Each path below is one point turned by a fixed rotation once a step. After each direction that follows a path, write how fast that rotation turns it, in deg/step (0 if it stays still).
Each turn is a multiple of 5 degrees from 10 to 175, or 0.
Each row of a path follows its step; steps can be skipped.
Rotation 1:
step 0: [-16  -5  10   2   0  12  13  34  -6  58   9 -16 -15  26   9   0   5  32
 -15  -2  -2  11  45  44 -27   2 -21  21 -36  44]
step 1: [-31   3 -12 -21  20  46   4  -4 -24  46  19   3  -8   5   5 -14  43 -20
  28  39  47   0 -15  -4  35 -17 -25  -4  -5  18]
step 2: [-34 -18   9  -5   3  10   5 -37 -16 -29   3  25 -12   8 -16  26  31  26
  26  38 -57 -26 -20  -9  21  -6 -29 -31  -3 -22]
step 3: [  2  13  17   0  -5 -21  54 -24  45 -29 -23   7 -33 -11   1   6  41  33
 -25  -4 -20  14   6 -38 -23  -6 -17  34 -11  12]
step 4: [ 16  17 -15  21 -25 -31  21  31  11   5  -5  24  30  19 -28  -7  27 -16
 -50  29  42  14   7 -45   2  11   0 -21  18  24]
step 5: [-19  15 -32  49  21 -10  -3   9 -39  24 -44 -12  28  10   1  16 -49  28
  -2  32 -13 -10  11  -8   1  28  -5 -27   6  28]
step 6: [-34 -16 -44 -18  20 -42  17 -25   3   8 -11 -22 -20   0  40  20 -29  -2
  56  -7  20  36  -3  -1   4  -1 -16  21   5  21]
step 7: [ 12 -39  -1 -23 -37 -40  38   0 -23  -4   0  25 -14  -6  -5   6  16 -33
  23   4  11   6  -9  50 -24 -36 -25 -40  12  -8]
step 8: [ 29  17  48  42   8  21   9 -37 -44  -6 -30  11 -42 -41  14  15   5 -16
 -34  11  13  -4  -1  16 -18 -15  -6 -16  -2  -4]
step 9: [  2  36  26  22  11 -27 -36 -28  11 -38  53  -2 -23  14   8  40  -6 -20
 -17  11  32   7 -22 -21   8  35   0   2 -10  21]
[-13  14  -2  -4 -23  11   4 -12  17  -8  -3   2   2  15   2  -2  -3  -2
   2   0  -2  18  -2  19 -10   6   2   5   5   9] -> 110
[-17   0  -2  10 -15  -3   2  11  -5   3   4  -4 -16   0   9  -8   7  -4
 -17 -15  -4   4   7 -10 -14 -17   6 -11   1 -10] -> 90
[  8  -9   7  -4  -4  -7  10  -9  -5   2  10 -16  15   3 -12 -25   4 -10
  -3  -4  -1   1   2  -2  -6 -12 -10   4  -1  20] -> 110
[-14  -3   1  -4   1  -2   9 -10 -10  15  -4   0  -4   4   2   6   8 -10
   9  -1  -3  -8  -8  22  13 -21  -5  13   6 -13] -> 65
[-15  -7  11   1   1   1 -17 -11 -10 -12 -10 -16   8   5   0  22  -3  -6
  -1 -11 -13   8   2 -14   3   1  -6   4  -7   3] -> 110
[-13   0   9  -9   8  11  -7   3  -8  -9  21   6 -10 -11   6  -1  17  -6
  -8  -1  -2 -11   9  15  -1  15  -3   3   0  14] -> 40
Rotation 2:
step 0: [ 68   7  33  12  48 -26  26 -33 -17  32 -16  32   0  -3 -18  -5   6  -7
  11  -9   0 -21   1 -14  47  10  40  -6 -11 -15]
step 1: [ -4   2 -30 -29  -5 -20 -41 -10 -30  -2  -9  16   6   8 -21  43 -41  -9
 -29  49   2  31 -42 -13   3 -35  37 -10  -9  26]
step 2: [-19 -10  -4 -48  -5 -16  26  42  10  61  -7  17  15 -22   0  31  19  -4
 -23  28 -24 -15  16 -14  35  39 -31  17  24  -6]
step 3: [ 26 -13  -9  10  58   3 -17 -15  -4  22 -30 -12  36 -11 -20 -16   2   9
  -8 -54 -32  -6 -57  -7  28  22  28  18 -23  -5]
step 4: [ 12  12 -16  15 -18  -8 -24 -29  -2  20 -23  60 -13 -25 -18  39 -16 -23
  -6  23 -17  33  -5  34 -28  13  39   6  35  39]
step 5: [ 28  22  15 -23  20 -42  12   0 -24  57  -2  25  -7 -23  -2  25  13  -2
  -9   2   7 -16  40 -37  65 -18  -9 -25  -7  -7]
step 6: [  9 -24 -36 -30  32 -18 -48  24  -5   0 -18 -20  23  17  -2  40 -26  -3
 -53  -6  -1   0 -53  -7   3 -14  20  31 -28   1]
step 7: [-17 -28  -3  -5  15 -28  29  15  17  42 -11  25  -6 -21   1  13  23 -31
  -4  24 -41  -5 -14  30  -6  49  11  17  62  25]
step 8: [ -2   4  20  13  48  -8 -27 -44 -40  43 -18  12  16 -11 -23 -11  -6  -9
  15 -42 -17   8   6 -14  55  14  30 -31 -23   0]
step 9: [  4   5 -34 -13 -24 -10 -69   9   3  18   0  59  -5 -10  -5  49 -37  -7
 -25   1  26  22 -14  13   1 -20   5  29   0  30]
[  6   5  -8  -6   2  -7  -5  -3   3  -8   0   3   8   7  -2 -11  -1   1
   6  13  -8  -2 -13  11  -7 -19  -9   6  15  29] -> 130
[  1  10  14   6  25   5   0   2  -2   9  -8   0  -1   8   7 -24  10   7
  -8   0  -1   1  -1 -20   7  -8  -1  -3  -9   6] -> 140
[  3 -10   1  -4   6  -4  11   8 -14   1   6  16   3 -11  11  -6 -11   8
   6  -5  15   3 -15   5 -16  -1   5  11 -21   4] -> 130
[ -1   8   4 -14  -6  -8  -9  -6 -16  -3  -2  13  -8   6 -12  -4  14  -9
  15   5  13  21   3   2   2   1   3 -18  -6  -1] -> 95
[-11  -2  -8 -19   7 -11  -4   9 -10 -12   4  -6  -2   1   2  -1  19  21
 -13   2 -10  -5  -9   0  -7  14  -6  -2   5 -10] -> 85
[ -2  11   0  -6   1  -1   2   0  16   5 -12  19   0  16  12  -5  -9   1
  -8   8  18  -3   6  10  -4  20  -7   3  11  -5] -> 145
Rotation 3:
step 0: [ 23 -17  18  18  28  -4 -20  -6 -21  24  32  10 -12 -20  -9  33 -27  36
  -9  37  37 -13 -14 -12  45   9  20 -14  39  26]
step 1: [  0  -1 -43   9  -9 -11  24  23  -1 -19 -33  12  20   2 -11  44 -26   7
  49  17  20  56  25 -15 -17  -8  -7  -7 -27  24]
step 2: [ 19 -18  -9 -33 -30  45  -9 -16 -21  25  -2 -30  11  14 -39  -2   5  11
 -11  37  -3  -8  -8   1  56 -38  -2 -28  15  18]
step 3: [ -2  24 -19  10 -34   9 -14  67   3  20 -17  11   7 -40  16  17  32  23
  41  24  11  -7   6   7  -5  43 -14 -22 -12  -2]
step 4: [  3 -12  12 -26  12  28  20  -8 -16  -3 -12 -49 -17  32  49  19  29  21
 -11  31   4 -17   4  -3 -11 -48  -1 -23 -37  22]
step 5: [ -9  22  19  16   4  22  45  27 -39  18  36   2   0 -22 -31  41   2  20
  -6  13  30 -39  15 -18   0  43 -12   5  20 -13]
step 6: [ 16   9 -33  -2   1 -10  -9  -7 -39 -32 -12 -18  -2 -12   7   9 -38  22
 -24  13   7   5  10 -15 -25  -2   9  -4 -81  37]
step 7: [ 21  -4   6 -11  -2  -9  36 -22  -3  16   8  -6 -13 -14 -40   8  -9  46
 -25  36  37  18 -13  15  38  -3 -27 -33  14 -47]
step 8: [ 16   4 -26  43 -46  -4 -30  10   2  11  21  -7  15 -17  21  35  -5  33
  21  -6  35  37 -14 -15 -10   6  38 -16 -14  38]
step 9: [  2 -47 -29 -25  -4  23  18 -28 -17  16 -30   4 -13   8  13  39  17  28
  16  23   1  17  11 -14  29 -38 -55  13   4  -4]
[ -7 -11 -13  16   5  -2 -20   6  -4   1  19   4  -2 -20   2  -4  -8   5
  18   3 -11 -10   8  -2 -11   0   1  -4  -5  -2] -> 140
[-10  -4  -6  14   3   7  14  13  10  12   4 -19  -2  -4  -9 -11  -7   4
 -11 -12   3  -7   5  -1  16 -14   8  -4   8  -5] -> 140
[ 17 -11  -3   8   6   2  -6  -1   3  -1  -1  13  -7  11  -1 -13   0  18
   7  -7   0  22   9 -15  12   2   1   8  11   6] -> 40
[ -1   5   7  -2 -16  -2  14  14  12  16   6   3   6   1   6  -5 -15   0
  -3   5 -14  17   3 -11 -20   4   6   0  -7   7] -> 160
[  9   6  10  -2   3  -7 -19  10   6   4  -4  -2   2  -4  11 -17   1   2
 -10   0   4   6  -3   2   8   5 -10 -28  -9 -16] -> 90
[-20   0  -4  -1   7   4 -14   0  15  12 -10  15  12  -3  -8  11   3  -7
   3   7  -1  10 -14 -11   9 -15  -4  -6   2   9] -> 45
Rotation 4:
step 0: [  9   4 -16  11  -4  12 -16 -35 -43  -3  13   3  -6 -20 -22  14  14 -24
 -19  -9  38 -54   6 -15   4 -28 -38  53 -19 -42]
step 1: [ 19 -11  -4  49   2  33 -25 -36 -16 -22 -32 -14  -6  -5  26  22 -15  -6
  18 -37  25  24   9 -25 -34 -40   4 -21  32  33]
step 2: [  9 -30  42  -4  11  25  47  10 -17  10  -5 -43  18 -27 -10  28  39  29
 -25  10  50 -36 -20  -3  -3 -10   4  13  23  11]
step 3: [ -1  23  -4 -45  11 -14  27 -40  -2 -21 -21 -38 -13 -14  13 -26 -51 -14
 -16 -39  27  -5 -29 -19  -4 -16 -26 -32  22 -14]
step 4: [ 39  -9  25  19  10  25  53 -33 -24  -1 -38  42 -22  10 -13  10   0 -10
 -31   9  22 -13   6 -14  21 -10  39 -21 -32 -26]
step 5: [-28  -3 -17  -1 -41 -12  25   3 -17  -2 -43 -13   6   7 -18 -10   3 -46
  19  -8   7 -34  18 -43 -34 -28  19  16  50 -28]
step 6: [ 27  29 -11  28  26  24 -13 -18 -75  -3  17 -27  -5   8  -4  31 -17  17
  -9   4  30 -37  29   1 -15 -14 -22   8  -6 -37]
step 7: [  6 -55  21  21   7  16 -39 -45   7  -1 -17 -25 -26   2  26  -6  15   0
   6 -46  16 -31 -17 -29 -13 -44  22  -3  24  15]
step 8: [ 14   0  19 -20 -17  31  27  -8   6 -15  -6 -34   9 -13 -39  31  12   7
 -39  23  75   6  12  -7  13 -32 -28 -12  24  14]
step 9: [-11   9   5 -11   0   7  39 -23 -48  20 -48 -18 -17 -36  25   2 -18 -26
 -22 -61   3   7 -47 -14   3  -1 -17 -13   1 -10]
[-13  -1  15   1  -2   1  -2  24   1   5  -7   3  19   5 -21  -1  -1   3
   3   5   6   3  -9   6  -2 -21   5  -3  11  -6] -> 120
[ -2 -11  -8  -2  15  -5  14  -5   9   3  16 -13  -5  20 -13   7 -10  17
   4 -14  -2  -7  -2   8  -5  -5   7   3   1   8] -> 80
[  5  -9 -16  13  -6   1   8  10  -8  -9 -13   9  10   4 -17 -12  -9  -8
  -1 -11 -14 -15  12   3   4   5  -8   2  -9   1] -> 65
[  5  -1   5   3  -7 -10   4 -14   6   0 -10 -15  -3  14  -1  -9   8  -6
   0   1   0  12   1  15  30 -10  -7   7  -2  -8] -> 80
[ 11   2  -9 -15  -5   6  -8  -4   8   1 -12  -6  -3   1   3  -8 -13  -9
  22  -4 -17   5  -5  -4  -6  -8  -1  -6  23   7] -> 170
[  4   0 -10   0  -2 -16   3  16  -2  13  -7  -7  -7 -13  -6  10   3  17
  -2  -5   2   4  11 -12  14  12  -4   1  21  -8] -> 115
[  2 -12   9  12  12  13  -2  -1  -6  10 -20   5  -7   4   9   4  13  10
  -3  -5 -20   2  -5  10   0   6  15 -11   3  -3] -> 135
[  6   6 -18   2  -2  -9   6  -3  -7  11  -1  18   4   7   2   8  16 -13
  10 -10  18   5  -6  19  -9   3   1  -1   8   2] -> 80
